rotation ticks, each row followed by its count of ticks
The counts run from 0 to 49.
[-12 -14 -23  -9  23   1 -10  -6   2  -7  11 -11  -4  -2  14   7 -20 -39
  12  10 -12 -20   7  -2   7   0 -10  -2 -13   3  14  -4  -4  11  10   4
   2   5  -4 -20  10] -> 47
[ -1 -14 -26  -8  16 -10  -5 -12   2   0  -7 -19  -4 -12  16  10 -11 -26
   6  -1 -18  -3  -2 -10   1   5 -20   1 -13  -3  11  -1  -7  17   4  -6
   7   3  -6 -25 -21] -> 4
[  6 -14 -12 -15  19  -5  -1   1   5  -3 -17 -16  -5 -14   3   4 -15 -28
  15   2  -8   0  17  -9 -11  -8 -10  -7 -18 -11   6  -7 -10  -1  -1  -8
  23   8  -8 -15 -10] -> 10
[ -4 -13 -13  -7  29  -5  -8  -7   9   2  -4 -13  -6  -7   5   8 -26 -32
  11   4  -5  -4  13  -8 -10 -11 -12 -14 -18 -15  12  -3  -4   3  -2  -7
  12  11  -7 -11 -12] -> 36
[  0 -17 -15 -12  21  -4  -1  -8   0   6 -18 -16  -7 -10   5  10 -18 -29
  13  -1 -13   1   4  -7 -12  -9 -18  -7 -18  -7   8   0  -6   7   1 -12
  21   6 -11 -10 -26] -> 19
[-14 -19 -26  -9  12  -1  -4  -5  -5 -11   4  -8  -8   3  10  12 -12 -40
  16   5 -15 -21   0  -5   3   2 -13   5  -9  10   8   3  -2  18  15   2
  14   4  -9 -17   7] -> 31
[ -7 -16 -12 -16  12  -1  -1   2 -12 -13 -13  -7  -6  -5   5  13 -12 -38
  20  12 -15 -19   3  -8  -7  -2 -10   6  -8   6   5  -6  -1   6  10   0
  28   6  -5  -6  11] -> 24
[ -1 -13 -25  -8  10  -9  -4  -1   2 -11  -3 -13  -7 -12  13   9  -8 -33
  13   9 -20 -14   6 -12   5   8  -9  12  -5   4   5 -12  -3   9  10  -1
  19   9  -5 -23   7] -> 6
[-11 -13 -11 -18  17   6 -10  -5 -15  -2  -7   1  -2  -5   3  10 -17 -37
  14   1 -15 -20   1   2   4   8  -6  -6 -17  13   7  -4  -3  12  22   1
  25  11  -6  -5  13] -> 49
[ -3 -16 -12 -13  31  -1 -10  -9   4   7  -8 -11  -3  -7   2   5 -21 -28
  11   3  -5   0  13  -2  -7  -9 -11 -18 -27  -9  15  -6  -4   6   0 -12
  15  12  -7  -8 -11] -> 44
[ -1 -17 -30 -10  12  -5  -8   4   4  -9   2 -15  -6 -11  18  11 -10 -38
  10   9 -17 -10   4  -7   2   7  -8  12 -12   3  11  -8  -3  12  11  -1
  14  10   0 -23   0] -> 14
[ -4 -15 -28  -8  10  -3   2  -8   0  -5  -4 -20 -11 -10  17  11  -9 -30
  14   9 -18 -15  -1 -12   0   9 -21   8  -7   3  10   0  -1  19   8   1
   7   3  -7 -25  -1] -> 5
[  5 -14 -12 -10  18 -11   1  -4  -2  -3 -25 -24  -5 -19   4   7 -17 -21
  11   2 -12  -4  18 -15 -10  -9 -14  -8 -19 -11   7  -5  -5   2  -8  -5
  18   6 -11 -10  -4] -> 2
[ -8 -19 -26 -10  15  -1  -9  -9   2   1   2 -11  -7  -3  17   8 -18 -35
   8   5 -16  -5  -5  -1   4   9 -12  -2 -15   7  13  -1  -3  18  15  -1
   8   6  -7 -17 -12] -> 30
[  5 -10 -11 -21  11  -4  -4   1 -11  -2 -28 -10  -1 -17   4   6 -10 -24
  16  -3 -13  -3   8 -11  -6   9  -2   2 -20   4   4 -11  -2  -1   8  -8
  38   4  -4 -10  -1] -> 0
[ -4 -12 -13 -14   9  -3   3   0 -14  -8 -19 -10  -3  -8   7   6 -12 -38
  20   8 -17 -17   5  -4  -5   0 -15   7 -10  10   3  -4  -4   6  16   0
  31  10  -9  -5   9] -> 16
[ -8 -18 -25 -10  10  -1  -2  -3  -7  -7  -6 -10  -7  -3  12   9 -13 -40
  14   7 -18 -16  -2  -7  -1  10 -14   8  -9  12  12  -2  -4  15  19   1
  21   5  -7 -15   4] -> 23
[-12 -13 -27  -7  18   1  -6  -5  -5 -10  10 -10  -6   0  12  14 -21 -39
  14   7 -18 -24   0  -5   6   2 -13   1 -12   6  11  -3  -3  11  10   1
   7   5  -6 -15   9] -> 39
[ -3 -17 -10 -14  18  -2   2  -8  -2   8 -18 -10  -9  -6   4   7 -18 -31
  13   1 -10  -4   5  -7 -15 -12 -19 -12 -18  -8   6   5  -5  10   2 -10
  18   8 -10  -8 -15] -> 27
[ -3 -15 -24  -6  19  -7  -2  -2  14  -4   6 -20  -4  -6  15  11 -18 -35
   8  10 -13  -9   9  -9  -4  -3 -13  -2  -9  -4  11  -7  -4  14   1  -3
   3   5  -8 -24  -8] -> 21
[-10 -17 -16 -11  25   5  -8 -19   5   7  -1 -14  -1  -7   8   5 -22 -31
  10  -2 -10  -4   1  -3  -4  -7 -18 -17 -20  -2  14   0  -5  13   3  -8
   6   6  -8 -12 -15] -> 45
[ -1 -13 -10 -14  20  -3  -8   3  -8  -5  -9  -2  -4  -4   2   2 -17 -40
  16   5 -10  -6  10  -4  -5   4  -1   1 -15   5   8 -11  -3  -3  17  -8
  33  13  -7  -3   6] -> 33
[  2 -13 -20 -10  18  -8  -3  -8   9   4 -14 -20  -6 -15   9   6 -15 -24
   9   2 -12   2   7 -10  -3   0 -13  -3 -18 -10   9 -11  -5   6  -3 -11
  13   7  -9 -19 -18] -> 3
[-13 -21 -26 -11  17   1  -3 -12  -1  -1   6 -11  -5  -1  14  10 -18 -36
   8   1 -12 -10   1  -3   4   0 -17  -4 -13   4  11  -3  -3  20   7  -1
   4   6 -11 -19  -7] -> 38
[ -7 -16 -22 -16  20   1 -16  -2  -3  -8   5  -6  -5  -1   7   4 -13 -40
  13   4 -17 -10   4  -1   2  15  -3  -5 -13  12  12  -9  -3  10  19   1
  18   9  -3 -13   8] -> 48
[ -5 -18 -17  -8  26  -2 -11 -14   6   7   2 -15  -5   0  10   8 -19 -34
   8   4 -13   4   5  -4  -3  -2 -11  -9 -19  -2  16  -4  -8  13   8 -10
   5   9  -5 -14 -22] -> 37
[ -8 -10  -7 -14  18   1  -4  -6 -20  -3 -18  -4  -2  -4  -4  10 -20 -32
  16  -1 -11 -12   8   0  -5  -5 -10 -10 -17   4   5  -3   0   6  14  -6
  26  11  -9   5   6] -> 42
[ -1 -17 -22 -16  11  -3  -4   1  -7 -10  -9  -7  -7  -7  10   5  -8 -33
  16   4 -17  -7   0  -5   0  12  -7   9 -11  12  11  -6  -3  14  20  -2
  29  10  -6 -14   3] -> 15
[ -1 -15 -24  -9  19 -10   5 -12   4   3  -6 -22 -11  -8  12  15 -25 -32
   6   5 -10  -5   6 -10  -7  -6 -18  -7 -15  -8  10  -2  -5  14  -3  -3
  10   5 -12 -17 -15] -> 20
[ -7 -14 -20 -13  19   0 -11   2   1 -13   4  -3  -1  -3   9   7 -14 -40
  12   7 -14 -16   5  -2   3   7   1   1 -11   6  11 -10  -5   6  16  -2
  19  10  -5  -9  15] -> 40
[ -2 -15 -15 -11  22  -5   2  -6   5   2  -5 -18  -9 -10   8  13 -22 -33
  13   8 -10 -10  11  -4  -8 -15 -16 -10 -20  -9   8  -3  -4   7   0  -6
   5   7 -11 -14  -9] -> 28
[  3 -13 -10 -14  20  -5  -3   2  -1   3 -20  -8  -5  -8   0   4 -14 -29
  15   1 -14   3  10 -10  -9  -7  -5  -7 -19  -6   9  -8  -8  -4   0 -14
  30  12 -10  -9 -12] -> 18
[-15 -17 -22  -8  24  -3  -7 -18  -2   4   5 -11  -9  -4   8  15 -24 -34
   5   3 -18 -14   3  -3   5  -7 -17  -9 -14  -3  10   3  -3  17   4   1
  -2   5 -10 -17  -8] -> 46
[ -2 -13 -15 -19   6  -4   1   1 -14  -4 -25  -6  -2 -13   6   8 -10 -30
  19   0 -17 -11   2  -5  -4  10 -10   1 -12   6   5  -3  -2   3  13  -5
  35  13  -8  -9   1] -> 8
[ -5 -16 -28  -9  17  -7   0 -10   1   5  -9 -20 -13 -10  11  11 -17 -28
   7   1 -17  -3   0  -8  -6  -2 -24  -4 -15  -2   7  -3  -6  17   1  -4
  12   4  -9 -25 -21] -> 12
[  3 -17 -20 -15  11  -3  -8   6  -9  -9 -15  -9  -4 -11   8   6  -9 -31
  17   8 -21  -8   7  -8   2  14  -6  10 -10   9  10 -14  -4   4  17   0
  31  10  -5 -16   7] -> 7
[-10 -14 -14 -14  13  -2  -5   1  -2 -14   0  -6  -2  -3   6   9 -21 -38
  15  10 -15 -20   7  -5  -3   3  -8   3 -10   7  12  -9  -1   3  13   2
  24  11  -7  -9  14] -> 32
[ -3 -15  -8 -19  19  -1  -4  -1 -15   1 -19  -4  -2  -5  -2   8 -20 -32
  17  -4 -14  -7  10  -3  -9  -7  -7 -10 -18   0   6   2  -6   7  11 -10
  32  10  -9   0  -1] -> 34
[ -6 -16 -24 -14  16  -2  -7  -3   6  -4   5 -10 -10  -3  18  10 -13 -33
  11   7 -15  -4   0  -7   5   8 -11   7 -10   9  11 -13  -7  18  15  -3
  13  11  -5 -18 -10] -> 22
[ -1 -11 -11 -16  16  -6  -6   6  -8 -11 -12  -8   0  -9   2   6 -14 -33
  21   9 -12 -10  10  -5  -4   0  -3   0 -16   0   6  -8  -3  -1  13  -6
  33  13  -7  -3   5] -> 25
[ -3 -17 -29  -5  12  -9   4  -9   7  -3   0 -19  -8 -10  16  14 -17 -32
  10   7 -15 -13   3 -14  -1  -2 -19   6  -9  -2   5  -3  -8  14  -1   4
   6   6  -8 -24  -2] -> 13
[ -3 -14  -8 -12  23  -2   0  -5  -5   4 -17 -12  -2  -7   0   9 -24 -31
  17   5  -6  -8  12  -3 -12 -14 -13 -11 -20  -8   6   0  -5   6   3 -11
  20   7 -13  -3  -1] -> 35
[ -7 -15 -13 -17  17   7 -11   2 -12  -6  -9   2  -3  -2   0   3 -15 -34
  16   2  -9 -10   3  -1   0   8  -5  -1 -16  11  11  -4  -4   6  23  -3
  29  15  -4  -3   7] -> 41
[  2 -11  -9 -14   9  -4   2  -6 -15   1 -29 -11  -2 -16   4   2 -12 -26
  18   0 -12  -6  11  -8  -7  -4 -12  -7 -14  -4  -1  -3  -6   1   0  -9
  26   6  -8 -11  -5] -> 1
[  3 -12  -5 -15  13 -11   5   0 -11  -3 -25 -11  -3 -15   3   7 -16 -31
  20   3 -11 -13  15 -12 -12 -11 -15  -6 -14  -6   1  -3  -5   2   2  -8
  28  10 -13  -5   0] -> 9
[ -3 -15 -26  -6  22  -3  -6  -7  11   0   7 -17  -6  -4  13  13 -21 -29
   6   9 -13  -5   9  -8  -3  -6  -6  -2 -17  -5  18  -6  -3  13   2  -2
   7   9  -7 -17 -12] -> 29
[  2 -16 -19 -12  19  -5  -2  -4   2   8 -19 -22  -6 -11  12   8 -16 -26
  12   1 -10   7   6  -7 -10  -3 -13  -8 -19  -9   9  -4  -7   7  -1 -11
  20   8  -9 -13 -23] -> 11
[  3 -13  -8 -15  14  -8  -2   5  -8 -11 -20  -7   0 -14   1   6 -16 -35
  16   5 -12 -15  12  -7 -11  -6  -8   0 -16  -8   6  -8  -4  -3   3  -9
  32  11  -8  -3   6] -> 17
[ -5 -15  -1 -14  26  -2  -5  -4  -2  -1 -13  -8  -5  -9  -4   7 -26 -30
  18   7  -7 -13  17  -8  -5 -17  -9 -13 -21  -7   8  -2  -2   3   5  -7
  21  10 -12   1   2] -> 43
[  0 -17 -15 -17  23   5  -5  -1 -10   2 -19  -6   0  -7   2   6 -17 -32
  19   3  -9  -2   9  -7 -12  -7  -7  -9 -19  -1   8  -3  -4   1   6 -17
  34  12  -9  -2 -10] -> 26
